In the rows, zero is written as 128.
Named turns come first, each shown by rows before and after it. Which turns, in which order, take the first row of each pair that follows to the second? Write the first one first, as in the answered first pair.
z_428:
[176 104 133  46 149 165  81 115 140] |-> [184 106 179  53 141 162 114 126 113]
[132 116 156 121 125 138 134 125 120] |-> [139 133 149 132 115 134 140 135 139]
[ 92 120 106 165 137 118 149 144 122] |-> [ 87 120 107 164 139 117 148 141 121]
z_706:
[ 81 104  62 171 141 124 107 112 168] |-> [ 82  99  57 160 155 135  99 108 165]
[138 108 139 100 179 142 129 123  91] |-> [158 128 135  99 177 146 130 142 104]
[165 145 180 137 154 140 192 142  95] |-> [158 144 185 147 141 130 200 141  96]
z_799:
[152 115 175 149 153 174 179 128  78] |-> [162 133 137 160 180 191 170 139 104]
[192 140 101  73 188 178 101 121 105] |-> [194 144 104  58 167 164  82 117 122]
[ 93 115  87 145 141 105 144 158 151] |-> [ 92 116  83 139 127 102 137 159 163]
z_432:
[123 114  80  88 162 140  73 104 143] |-> [116 109  83 128 199 156 119 114 113]
[119 124 138 114 105 119 108 122 126] |-> [127 125 134 103 130 138 100 125 122]
[134 130 163  77 111 121  72 128 124] |-> [140 124 148  78 162 154  78 134 101]
[109  90 144 122 148 119 142  97  61] |-> [105  92 158 128 117  99 142  96  70]
Now pairs of rows:
(2 to 3 turns a pair)
[129 113 129  88 119 120  81 106 143] |-> [136 117 171 123 149 135 153 128  85] | z_432 z_428 z_432
[143 141 153 145 101 135 151 127 117] |-> [161 140 136 105 128 159 118 123 124] | z_432 z_432 z_432
[179 140 179 110 111 129 133 145 119] |-> [183 141 177 100 101 125 118 141 125] | z_706 z_432
[145  96 108 126 167 128 132 105 109] |-> [152 108  94 118 157 127 113 104 136] | z_799 z_799
[172 161 150 138  91 122 135 144 169] |-> [163 145 179 139  86 118 152 139 139] | z_799 z_799
[117 114 171 126 121 102 120 125 103] |-> [142 135 162 103 125 106  96 135 129] | z_432 z_428 z_432
[126 151  92 151 137 135 117 133 143] |-> [100 127 114 163 122 117 132 118 112] | z_428 z_432 z_432
[144 136 140 172 138 135 174 157 123] |-> [142 140 142 120  81 102 106 135 162] | z_706 z_432 z_432
[134 113  90  98 182 168 101 119 130] |-> [133 120  98 151 192 171 152 137 114] | z_432 z_706
[108 103 147 144 133 122 146 115  95] |-> [118 127 144 147  96 100 136 126 130] | z_432 z_428
[108 110 138 110 112 115 105 104 128] |-> [124 127 160 128  87 106 127 123 135] | z_428 z_428
[ 99  82 107 136 144 140 146 111 111] |-> [122 101 155 140 104 122 174 132 103] | z_706 z_428 z_432
[156 171 150 131  76 122 115 168 126] |-> [149 157 164 142  86 126 140 168  96] | z_799 z_799
[129 136 113 145 108 114 121 145 163] |-> [114 117 151 142  97 107 138 134 130] | z_799 z_799 z_799
[178 169 187 106  95 115 158 141  96] |-> [192 169 174  72 123 135 132 133  99] | z_432 z_432
[173 176 173 147  65  96 163 173 151] |-> [140 131 207 101  47  81 123 128 118] | z_706 z_432 z_799
[165 162 101 116 166 151 116 151 158] |-> [156 129 139  98 188 159 130 138 100] | z_428 z_428
[131  99 112  85 177 168  76 118 109] |-> [161 127 137  61 134 148  63 131 133] | z_706 z_799 z_799
[156 110 166 137 151 139 154 130  89] |-> [156 141 146 136  78  96 120 129 160] | z_432 z_432 z_428
[124 142 134 168 105 112 155 149 134] |-> [101 105  96 124 139 128  98 113 125] | z_428 z_432 z_428
[117 160 158 152 142 115 182 138  85] |-> [ 98 169  70 137 144 109 111 116 162] | z_428 z_799 z_428
[129 113 112  92 172 156 105 106 105] |-> [167 142 127  94 166 161 120 132 118] | z_706 z_428 z_799
[110 125  69 159 122 103 149 130 178] |-> [106 113 104 138  83  79 134 116 171] | z_799 z_799
[139 122 110 110 148 140  89 126 154] |-> [137 113 117 112 167 151 104 127 130] | z_799 z_432
[116 145  91 128  84 105 102 133 175] |-> [113 122  66 123 160 153 103 122 144] | z_706 z_432 z_432
[150 138 166 136 100 105 145 146 123] |-> [148 139 154 148 128 122 162 152 116] | z_799 z_799
[133 148 157 179 109 128 175 182 111] |-> [119 149 101 198 134 140 164 180 134] | z_706 z_799 z_799
[125 149 144 153  99 106 157 129 148] |-> [123 131 105  97 155 141 104 103 151] | z_432 z_428 z_432
[105 114 140 168 147 131 145 117 110] |-> [ 96 108 146 152 127 116 123 102 112] | z_432 z_706
[189 162 113  93 123 144  95 148 191] |-> [144 128  84  88 136 142  63 109 184] | z_706 z_428
[112 102 125 114 127 142 109  99 132] |-> [157 137 127 112 132 156 117 125 158] | z_706 z_706 z_706
[149 137 149 144 104 121 186 135 122] |-> [101 115  79 136 115 112 127  95 157] | z_428 z_706 z_428
[ 69 111 138 166  77  78 137 124 108] |-> [ 91 128 115 112  74  79  76 116 152] | z_428 z_432
[104 110 117 131 208 180 135 115  79] |-> [ 74 121 162 180  78  93 165 118 103] | z_432 z_432
[138 120 103 156 171 150 162 132 113] |-> [112 122  92 150  93  98 123 116 161] | z_432 z_432 z_428
[124 138  97 190 113  84 167 149 141] |-> [137 147  92 152  89  74 123 141 173] | z_799 z_432
[ 92 118  89 118 101 108  77 104 160] |-> [ 94 108  73 132 171 152 105 112 131] | z_432 z_432
[134  78 168  97  81 102 126 103 106] |-> [142  74 153  79 127 135 113 105  96] | z_706 z_432
[142 155 141 134  60  94 120 136 176] |-> [161 124 124  76 178 175 101 128 114] | z_432 z_432 z_428
[ 96 103 145 105 151 140 118 102  74] |-> [151 143 140  91 174 167 118 134  96] | z_706 z_706
[125 114 130 106 145 153 105 117 113] |-> [122 130 141 161 115 133 157 142 117] | z_432 z_432 z_428
[ 92 129 110  90  94  80 100 116 177] |-> [109 133 181  99  80  72 153 134 129] | z_428 z_428 z_428
[159 141 193  83 104 116 123 140 119] |-> [161 147 167 123 171 156 168 162 103] | z_799 z_799 z_799
[ 98 107 128 179 185 144 166 126  48] |-> [123 160 163 194  59  75 165 151 121] | z_428 z_432
[163 147 139  84 110 128  89 130 151] |-> [172 142 166  90 130 146 115 139 116] | z_799 z_432 z_428
[129 129 172 138 119 105 171 143  94] |-> [115 144  72 152 151 122 128 141 159] | z_799 z_428 z_428
[114 116  72  90 191 175  69 106 140] |-> [148 146  83  72 158 162  58 120 167] | z_799 z_706
[131 127 161 121 181 114 154 113 115] |-> [142 157 148 128 125  85 139 124 165] | z_432 z_428 z_432
[ 88 109 157 196 100  93 155 138 125] |-> [ 75  92 112 154 100  94  82 103 155] | z_428 z_706 z_432
[110  91 100  53 162 155  57  92 142] |-> [108  94  73  91 209 178  90 104 126] | z_432 z_799
[ 67 102 114 143  96  91 117 110 130] |-> [ 79 105 148 151  87  82 143 122 112] | z_428 z_428
[140 142 174 125 118  98 155 169 125] |-> [153 144 122  87 155 124 101 152 160] | z_432 z_428 z_432
[184 172  99  96 155 151 112 157 173] |-> [157 168 106 170 166 143 186 170 137] | z_432 z_432
